Rotation paths and how fast each direction turns (degrees per step)
Each turn is a multiple of 5 degrees from 10 to 175, or 0.
Each row of a path follows its step; steps can be skipped.

step 5: [-23 -13  16 -27  -4  -8  -2 -14 -19   0   3  13  -3 -21   2  -2  28   2
  -3   8 -17 -12  31  -4  -7   4 -29 -16  -1  11 -11  -9  14   8  12  15
   6  20  19  29  -4   5   9  -9  -2  37  11 -28 -17  -9 -16  -2  24   2
 -20]
step 9: [ 12 -18   4 -16   5 -18 -10   8 -12  -8   0 -22  21  20 -18   9  15  -5
 -11  42  20 -19   0   6  -9  -8  19  -2  -1  12   1  16  -4  -1   3   8
 -18  12  15  21  17   9 -13 -17 -33 -15 -39 -17   6  13   3  -8  -6  14
 -13]
step 11: [  8   5 -17   5  29 -26   2 -25  15   3   4   7  17 -12  -7  11  19   0
   7   8   7  11  -9  -9   4  -1  19   3  -3 -15  -6  -8   3  19  -2  14
   6  -4  26  43  -6 -44  25   4  10  21  -3  11 -12  16  -6 -18   2  29
  -3]
step 12: [-19   2   7  21  10 -17   3 -14  16  12 -13  12  27  -1  12  21  11 -13
  20  -7   9 -28   5   0  25  11  15  16  -3 -16  27  -3  24  -6 -12  14
  12  10 -28  19   8 -20  11  30   3 -10  14  -9  -5   7  17 -10 -20 -20
 -18]
step 13: [-11 -14  33  24  25  -9  35 -19  19 -21  -3 -25  11  14   4  14  33   2
  33  15  -5   1   5  27  -5   8  -5  16 -11  -2  -6 -32 -17  -8  -2  -8
 -16   6 -11  -4  10  -1   7  17  -3   1   5  -9   2  14 -15  10  -1  -7
   8]
step 15: [ -3  -5  13   8  33  -4  -7  22 -26 -37  -5   1   0   3 -11   3  -2   7
  -6  34  10   3  15   3  17  26   1 -25 -31  10  -1   0   2  38  -6   9
 -17 -16  13   2 -28  -8   4  11  10 -10  -1  -2   5 -15  11  29  -1  -2
   2]
step 16: [ -5 -21  10 -26  -4 -47  -4   1 -16 -13 -15  33 -21 -10 -11  -3 -13  -3
 -15  12  -4   5  21  -1   5   3 -21   4   1  -8  15   3  10  19   9  -2
 -18  -6  -7  -6  13 -12   7  21  26 -33   4  19   4 -11 -31  -4  -2 -11
 -15]
step 18: [ -2  17   2   1   2 -22  21   3  25  13  -3  26  -7  14  18  17 -19   6
  20   2  21 -12  28  -6  12 -19  24 -10  17  21   2  -5  17 -21  23   4
  -7   9  -2  -3   0  -2 -14  -5  19   0  11   4   5 -32   7   6  41  -8
  -4]
Directions:
[ 3  6  0 -2  2 -2  6 -5  9  6 -3  1  1 -1  1 -9  0 -3 -1 -1  1  2 -4 -4
 -5  5  2  2  2 -1 -2 -1  2  7 -6  6  2  6  6 -8 -7  5  0 -1  4  3 -4  0
 -9 -3 -1  3  3  5  7]
110
[ 6  3  4 -3  0  0 -4  1  5  6 -2 -1  0  0 -8  3  2  8  6  7  0 -4 -5  5
  6 -7 -2  3 -1  1  2 -3  2 -4 -5 -2  2 11 -3 -5  6  5 -1  3 -2  5 -1  6
 -3 -4 -5  0 -4 -7 -1]
80
[  4   2  -2   2   8   7   2   1   4   3  -2  -6  -2   5  -2  -2   5  -4
   0  -4  -3   0   0   0   5  -1   1   7   8   0   1   0  -5   7  -3   5
  -7   0  -7   9   0  -2  -3   2   2   1  -7  -3   0   2  -1  -4 -10   5
  -7]
25
[ -1   1  -2   5  -1  -3  -2  -1   9  11  -2  -3  15   3   1   0  -3   0
  -2  -3   8   0   1  -2  -4  -7   0  -6   3  -1  -4  -1  -1  -2  -3  -6
  -1   0   5   2   6 -10   3  -5   1   0  -4   0   6  -1   1  -2  -4  -3
   2]
40

step 0: [  9   9  28 -19   5  11 -29 -18  14  -5  -5 -16 -25 -13  28   9  19  22
   0  12 -19  -2 -15  -4   3  12  -6  12   1   5 -32  12   8  -1  -8  17
  18   9  -8   1 -30  -1  20   6 -11 -13  -5 -13 -16   8 -12  15  30 -18
  -4]
step 1: [ -8   9  -7  -6  -8  14 -18 -12 -20  25  22 -21   2   8  -5  -9   8 -17
 -12  14  -1  11 -11   2  20   1  14 -10 -24  13 -14  -5  -7   3  22  10
  16 -25 -21 -12  10  15 -18 -42 -10  -2 -15 -29 -20  12 -14 -13   6 -13
   2]
step 2: [-13   3   7 -23 -34  12  16 -12 -27  -9   8 -14 -22 -20   7  -1 -13   8
   5  -7 -24  -8 -21 -15 -10   6  17  16  -8  -2  -5 -10   7  11  11 -13
  -2  13 -21   0 -25  -8  19  -9   8  -1 -27 -10   5 -16  20  16   7 -36
 -13]
step 3: [-12   0  20  11  -1  21 -12  15  -9 -27   9 -27 -10  11  18   3  11 -10
  14  38 -13  -1 -17  -5   1  -7   9  17 -15   3   4  20 -11  -7   9  16
  22 -29 -15  17 -18 -12  -5  -3 -11 -13  17 -13   1  19 -26  14  24  -7
 -11]
step 9: [-22  17   7   0 -11   7 -33   8 -12   5  10 -21 -20  -3  -8   0  15  39
   9  40 -18  12   3  -3  18   7  18  13 -10  20  14  10  12  22  -8 -12
  15 -16  10  -3   8  20   2 -10  -4   4   0   4   0 -26   4   7  -8 -12
 -21]
step 13: [ -3  -5  32 -11  -1   0   8 -25  -3   8   4 -10 -10 -18   9   6  -3 -37
   0  10  -4 -20 -15  19   6  23   4  27  -8  -1 -16  -6 -47 -11   1  -4
  20  -4  -7  -6 -23  -3  -4  -7   5   1 -34  -6  -2  -4 -17   0 -11 -24
   7]
step 16: [ -9  -3  29 -13 -27   3 -12   1  -1  -1  22  11  -7 -31  10   6  -7  -3
  -6  13 -15 -18 -53  18  20  16  -4  13 -10 -14   4  19  -3  -3 -21 -14
   8 -15 -24 -13 -17   1  -6  -9  -8  11  11   2 -18  -7   7  -5   9 -19
  -8]
step 17: [-35  25  18  16  -1  13  -1  10  -6   5  14 -15  -9   8  12 -22  13  13
  -1  -5 -16   9 -19 -16  10   1   6 -11   4  15 -10  -3  -7  32  24  12
  -5 -12 -23  32  -9  14  -4 -10  -3 -23  33 -22  -2   2  11  -3   0 -15
  14]
Directions:
[ 0 10  1 -5 -5  8  4  0 -5  2 -3 -1 -6  4  0  0  2  4  0 -1 -6  1  4  0
 -5 -1 -2 -5  9  1 -7  0  0 12  0 -2 -9  3  4 -6 -2 -4 -2  6  7  1  4 -1
  3  1  1 -1  1 -2 -2]
145
[ 5  4 -2  2  3  6 -3 -2  0 -1  0  4  4  7  3  6  0  5  1 13  1 -4 -2 -7
 -3 -1 -7  3 -3 -2  3 -6 -1 -2 -8  0 -5 -3  0  5 -6 -4  5  0 -3  1 -2  4
  1 -6 -6 -5 -3 -5 -5]
115
[-2 -1  0 -3  9  0  5 -7  5  0  4 -5 -2  2 -1  2  2  7 -6 -3  0 -2  9  3
  1 -2  1 -3 -1 -1 -7 -4  1 -3 -7  2  3  1  4 -7 -6  1  1 -9  2  3 -9 -1
  0  6 -3 -3  2 -4  5]
55
[  2  -4   1   1   6  -5   1  -1 -10   3   3  -1  -1   2  -1  -4   0  -6
   1   1   1  -5   8  -1   4   3  -1   2  -3  -3   3  -3  -5   9   3  -9
   0   2   2   5  -1  -1  -7   6  -6   2  -4  -9  -2   4  -4 -11  -3  -1
   1]
155
[ 2  2  0  5  1 -3 -2 -4  0 -1  1 -4  2  8 -1  0  5  5 -1  1 -2  1  0  0
  2  1  5  4  3  2  4 -4  5 -4  7  3 -5  5 -4 -1  1  5 -5 -7  7 12  9 -7
 -3 -3 -5  1 -9  1 -2]
135
[  9   1  -3 -12  -4  -7  -1   3  -1   3  -7   0  -4   2   4  -4   5  -1
  -1   0  -2  -8  -3   6  -1  -1   4   2   4   3   8   3   2  -1  -3  -2
   3  -1   3   0  -6   6   1  -3  -5   4  -4   2   5  -5   8  -2  -5  -4
   1]
155
